Each row is where one point has got to under a steady rotation. How many ticks took it there?
The counts run from 0 to 542.
-26,22,-25,15,-7,-16,27,-47,-10,12,-13,2,-47,-25,1,-20,42,18,2,6,-41,11,-30,-17,-34,23,7,-1,0,20,7,-31,9,52,26,2,-22,25,4,8,-14,-21,13,28,-3,24,-14,8,-20,-15,-2,-12,9,-3,3,9,36,-8,41,8,11,6,5,-32,32,-15,21,-2,-25,-16,-6
170
0,-9,25,-19,37,-1,-16,58,2,-20,10,8,35,22,9,-2,15,-4,24,-7,53,-9,-35,4,47,-15,0,-46,-7,-26,-12,31,-15,-16,-34,-29,16,-41,13,15,10,0,2,-18,26,6,1,-23,35,43,-1,-27,-3,7,-3,-21,-29,-8,-28,-14,-9,-11,18,-2,-26,32,-31,-10,13,17,16
478
27,11,7,-2,3,18,8,27,11,-10,9,6,-16,-27,21,-3,24,19,38,8,-3,4,-59,-53,21,7,-2,-43,-10,-1,-21,-3,18,-6,23,-44,-35,-16,-28,40,-16,26,43,43,-16,-8,23,2,11,17,11,11,13,-37,27,27,-35,-11,1,7,0,-14,27,-19,-1,20,-8,-10,0,29,11
213
1,32,-11,-22,-37,17,33,-26,22,-10,-39,-7,2,-15,19,11,-13,-24,17,-1,-14,0,42,-10,30,4,20,-22,-18,-69,-22,-13,-12,1,5,-54,-1,-10,-42,-20,-3,-17,-22,5,-49,-23,-2,11,22,6,1,-27,4,17,8,6,17,-20,11,-4,-28,-2,-5,-42,4,-14,-29,7,12,-1,27
514
21,12,1,-33,-11,27,-7,8,-5,7,-27,-14,3,-9,1,1,12,11,27,4,14,19,-16,-32,5,-15,7,-46,-1,-23,-15,7,-17,9,-27,-70,-35,-10,-33,5,13,19,25,51,-2,-8,-25,44,49,4,1,-5,-15,8,2,44,-27,6,-9,-8,-5,23,31,-40,11,-14,-20,-10,-4,29,12
160
-22,-2,5,16,-23,18,25,-42,-22,13,24,20,3,-35,22,-14,15,28,-6,14,-26,23,5,-17,-44,10,9,8,-2,-31,-5,0,7,20,34,-48,-25,30,-29,4,-5,-11,19,22,-4,-21,1,27,-10,-12,25,-16,17,-17,36,6,17,-14,-2,32,17,-24,9,9,49,-30,-17,-30,-45,-38,26
354
-18,-28,-8,17,-36,2,2,-27,-12,18,-14,-22,-24,-5,-31,9,-3,7,-5,8,-12,34,8,18,-28,-25,-22,30,17,26,19,-5,19,-32,42,43,12,19,8,-10,30,3,-41,11,14,-19,39,2,-30,-14,-8,8,-12,27,-23,-26,22,28,-7,-1,-2,17,-40,5,11,-22,-27,-15,19,-50,-16
147
1,-7,3,14,29,10,9,5,17,4,5,-8,-40,-27,-3,3,34,39,32,-2,26,4,-65,-23,9,-16,-30,-11,-6,25,6,-3,17,-5,14,-22,-34,-33,-23,49,7,30,37,34,2,-4,35,3,0,-7,18,9,-3,-21,10,51,-39,13,-3,21,1,-34,43,-2,-21,26,-2,5,1,14,-11
181
15,-14,37,-23,-31,7,-1,30,-20,-21,2,-14,48,11,13,15,-29,-7,-8,28,5,13,29,13,25,-16,27,9,-14,-28,-10,34,27,-31,11,-21,29,15,-29,-36,4,23,2,-55,-23,-20,-15,3,13,29,32,41,34,-20,21,-19,13,-25,-5,-19,-8,-7,-24,19,-5,-11,-11,-20,4,9,20
458
16,-18,-2,23,-14,7,29,-49,-2,11,11,-4,-33,-29,19,9,-17,-20,-19,-17,-36,-14,35,18,-42,19,3,51,-17,19,4,-12,-18,-7,21,48,1,39,1,14,-16,-22,-16,18,6,-6,25,-17,-45,-44,-22,-8,-9,10,10,0,-2,5,-2,35,18,-24,-16,21,23,-16,3,17,-20,-13,20
37
3,-17,-1,-10,-9,12,-40,31,-3,6,-12,4,23,-10,-15,-13,-8,3,27,21,27,27,-26,-9,19,-32,-14,-23,-2,-7,6,13,-5,-24,-11,3,-24,-12,31,21,41,21,-16,27,40,-10,21,11,42,15,-24,5,-26,15,-20,-27,-12,39,-47,-21,1,33,-31,20,-31,-14,-36,-26,30,-2,4
236
-25,-1,11,22,-54,-21,-40,40,-45,-19,-3,16,43,1,31,10,-5,-27,-1,22,0,35,4,8,35,-26,23,-8,19,-38,0,-1,-39,11,19,-21,14,-15,26,-2,3,4,-18,-8,38,10,-2,0,20,44,-4,-4,17,-15,-1,-34,-7,-13,-11,-13,20,-1,-20,3,3,4,17,5,28,-31,-12
542
33,2,-17,11,-5,-9,50,-48,15,5,10,-20,-35,-27,-7,7,-11,-14,-21,-29,-16,-18,12,12,-32,10,-18,48,-19,33,22,-19,-1,5,18,41,-2,9,-30,25,-17,-1,20,13,-4,0,34,-15,-50,-43,7,10,3,21,17,18,-12,2,14,33,23,-29,2,-9,6,7,21,46,-29,6,1
254
-5,-17,6,-15,44,-13,23,47,5,-43,-11,-11,20,-1,6,-7,32,-6,3,-21,55,-15,-30,-3,27,-8,9,-15,-12,-6,7,-1,-6,-12,-32,-9,38,-45,-9,16,13,-13,3,-27,24,13,17,-39,3,44,1,-18,15,31,-9,-8,-28,9,3,-7,3,-14,31,-9,-24,35,-3,25,6,3,8
446
56,-2,13,-20,3,3,-10,-12,27,2,59,32,44,19,-24,23,-35,-25,16,-5,1,22,56,6,-3,-4,-13,6,4,-21,-11,50,-30,-10,-14,-14,10,9,-19,1,-21,16,-5,4,-10,-12,-4,18,16,-9,-9,2,13,29,7,-36,9,1,-31,-9,-38,9,3,-8,19,-16,-40,-20,-34,-4,24
79
12,-28,20,2,42,-14,21,52,2,-37,38,-15,32,31,-5,-8,-18,-14,-10,-3,38,-33,-21,26,-9,26,-4,22,-22,16,30,-4,12,-3,-35,27,17,-15,13,9,-5,-14,6,-43,13,3,30,-55,-9,31,3,-18,6,14,-1,-2,-10,2,4,13,8,-20,4,16,-26,24,13,6,-1,22,20
447
37,-1,16,-17,28,1,26,-2,48,-7,1,-33,-16,0,-7,25,-13,-3,15,-21,24,-22,-1,2,8,-5,-33,14,-12,3,-2,7,8,-20,-7,0,-26,-33,-51,14,3,18,41,-4,-32,-23,31,-8,-4,-23,32,-6,-2,18,28,49,-39,-4,-6,26,-20,-31,55,-1,-34,32,-5,25,-15,35,2
503
32,35,-1,-19,-6,27,28,-18,23,23,-7,-7,-12,-3,15,-23,-15,-9,34,5,-12,-24,-8,-14,-5,52,2,-27,-34,-32,1,-19,23,28,-7,-18,-43,20,-13,-5,-8,-23,18,28,-54,-19,-12,10,6,-16,-6,-16,-10,-9,21,47,1,-8,20,15,-16,3,15,-21,4,-5,1,-18,-12,53,35
81
-32,-2,-13,-2,-29,-14,8,18,-37,-33,-37,-10,22,-36,23,-15,13,-2,-9,5,9,20,-40,3,17,-19,43,-16,-1,-16,12,-21,-4,16,-2,-9,13,-28,30,20,34,-12,-9,-2,36,5,19,-18,10,35,-17,1,14,3,-23,-38,-10,3,2,-17,34,10,-21,-22,-15,4,12,24,25,-39,-16
172
-27,-10,34,6,-33,20,-21,11,-73,5,-31,-7,-6,11,31,-1,0,4,-19,30,-9,-2,2,20,-32,-5,18,-2,-8,-4,5,0,3,-8,-5,19,-1,52,32,-32,12,-14,-18,-12,26,3,-40,-3,-3,7,7,-1,-3,-43,6,11,23,-9,7,1,39,6,-36,49,22,-25,20,-10,27,3,8
194
31,8,6,0,2,5,4,-38,31,40,27,20,-31,13,-4,0,-3,-4,28,10,-40,-3,36,-17,-15,19,-14,-2,3,27,-33,48,11,-15,23,18,13,44,-12,-7,-38,2,-8,10,-32,13,-22,7,-33,-17,-7,12,24,-17,6,-15,37,-10,-9,8,-40,17,-16,6,39,-17,-32,-31,-11,6,32
243
3,-1,2,-5,-55,23,49,-7,-11,-13,-45,-10,8,-26,44,-16,-21,-20,7,18,-3,-19,12,-11,4,24,35,-18,-49,-59,-2,-33,31,-10,16,-8,-25,18,-16,-17,13,-32,-13,-5,-31,-35,36,-20,-8,7,-1,-18,-5,-8,18,10,-4,-6,3,18,7,-9,-35,6,-14,-19,-15,-23,18,17,43
515
-24,3,-24,-16,16,-13,33,-35,-25,-18,-33,-12,6,-37,-13,-5,39,28,-17,-34,15,10,-5,-5,-15,-18,23,-6,-5,-15,16,-20,-16,44,-38,-50,-3,-18,-11,13,32,-17,12,1,36,10,-23,23,22,-13,5,-24,-8,44,-15,6,-7,1,0,4,45,-6,26,-37,12,-17,2,36,-36,-26,-2
281
16,5,9,-7,41,-24,-17,-14,2,9,2,-4,-1,-5,-13,25,-6,12,-9,-19,2,-15,-4,12,7,-18,-38,18,2,32,17,26,-24,9,-44,18,-42,4,-1,19,4,27,45,8,25,15,-30,20,35,-30,22,7,-13,-8,18,47,-18,-10,-4,16,22,-23,41,36,-25,14,31,17,-32,40,-17
423
39,39,-7,-5,-27,1,-20,-20,22,35,-4,3,-19,4,-17,6,0,-1,30,11,-28,32,-2,-17,-1,5,-10,-22,26,19,-1,-6,-22,26,17,-15,-29,9,-12,-1,-28,26,16,66,-32,-1,-36,41,11,-16,-10,8,-6,-7,0,42,10,3,26,-7,-17,37,10,-44,21,-11,18,-5,-4,37,-10
376
26,13,-21,10,-44,15,5,-38,9,25,-1,-1,-39,-17,0,11,7,-26,9,-8,-42,37,24,-18,-23,6,4,-9,20,17,-22,3,-40,1,24,-7,-10,31,-27,2,-34,7,-3,75,-1,9,-14,22,-22,-28,-26,6,-5,18,-8,4,2,12,12,-6,-2,24,-16,-51,60,-27,10,22,-13,-2,10
6
21,11,15,8,-5,-4,-13,-36,46,42,25,17,-34,3,-8,20,-7,0,35,13,-38,6,23,-7,1,-4,-40,7,9,25,-22,40,7,-23,33,29,-7,17,-12,2,-38,9,3,22,-43,-6,-11,14,-13,-30,6,-1,0,-24,23,11,27,-6,-18,22,-48,-11,-8,20,17,6,-27,-42,-7,12,13
428
-11,-15,13,17,5,-16,24,36,-9,-38,12,-24,24,28,4,-2,-13,-25,-15,-11,15,-30,7,28,-6,33,11,29,-16,13,24,-38,12,6,-1,36,37,-24,12,-13,-11,-34,-6,-38,-3,2,24,-71,-36,28,16,-14,15,13,6,-6,-6,-9,31,24,26,-27,4,14,-21,23,27,25,12,6,-3
415
18,4,13,12,-49,14,6,36,3,-17,9,-2,2,42,8,7,-18,-47,20,17,-10,1,16,3,-16,17,26,-17,11,-21,-24,-21,9,-7,30,3,54,2,1,-30,-31,-18,-35,9,-25,-6,6,-43,-41,32,-23,-10,21,11,-10,-27,13,13,20,-13,-19,24,-31,-36,27,-14,-5,-5,27,-1,20
167
5,-19,12,-15,3,3,10,-29,-2,1,0,11,9,-32,27,18,-1,-12,-2,-4,-11,7,30,-6,31,-24,23,-3,-2,5,-45,63,-37,-19,9,-31,35,35,-39,6,-19,12,4,-2,9,21,-39,10,12,-3,10,30,43,-20,15,-36,0,-21,-22,-10,-7,-15,-4,5,40,-3,-25,10,-29,2,23
164
-9,8,-17,-5,50,-25,60,-44,28,1,-4,-7,-31,-28,-1,-13,25,7,6,-17,-1,-50,-5,3,-3,29,-11,17,-25,30,-1,-1,26,8,-14,40,8,2,-3,20,-15,-52,-5,-17,-17,32,11,-41,-27,-5,-5,-40,9,26,-5,1,25,-19,21,14,-21,-20,29,-1,-6,27,1,17,-16,1,14
524
11,-18,2,31,6,-7,-22,-1,-5,18,35,10,-4,20,-24,-12,-6,7,-8,-6,-9,19,-9,27,-72,12,-38,38,22,19,40,-17,3,22,-9,44,-21,7,35,25,-2,-8,-4,35,48,-3,28,-6,-18,-30,-15,-24,-33,29,-9,12,9,25,-13,21,22,12,1,20,4,-15,12,1,-21,-25,-15
311
44,8,-7,-1,-21,-12,-10,36,35,-16,15,17,54,3,-6,-10,-38,-24,38,13,10,12,3,-12,45,-3,3,-9,-16,-18,-3,17,8,-23,7,9,9,-25,-1,8,-15,24,-9,-6,-24,-20,38,-14,13,34,-17,16,12,8,-3,-49,-3,-1,-29,-15,-40,19,-37,-13,-42,14,-29,-27,23,23,19
373
-14,-23,39,-17,-36,23,8,26,-42,-23,-2,-18,35,17,29,12,-11,-14,-10,12,4,-10,37,23,-2,-15,34,2,-8,-44,-9,13,0,-25,11,-39,40,17,-18,-52,12,-8,-16,-50,-3,-23,-19,5,0,23,25,2,30,-7,19,-12,4,-20,-12,1,13,-21,-22,25,12,-14,-24,-12,11,-5,30
273
-21,-17,0,15,-61,19,-1,-14,-23,15,-27,-8,-9,-8,9,0,-6,-7,11,15,-18,45,12,1,-22,-20,18,8,20,-20,-1,-8,3,-22,37,10,12,20,1,-18,13,-7,-41,19,13,-23,10,3,-17,-7,-27,8,-8,7,-18,-25,14,24,-13,-10,10,28,-61,0,23,-35,-28,-18,29,-40,12
115
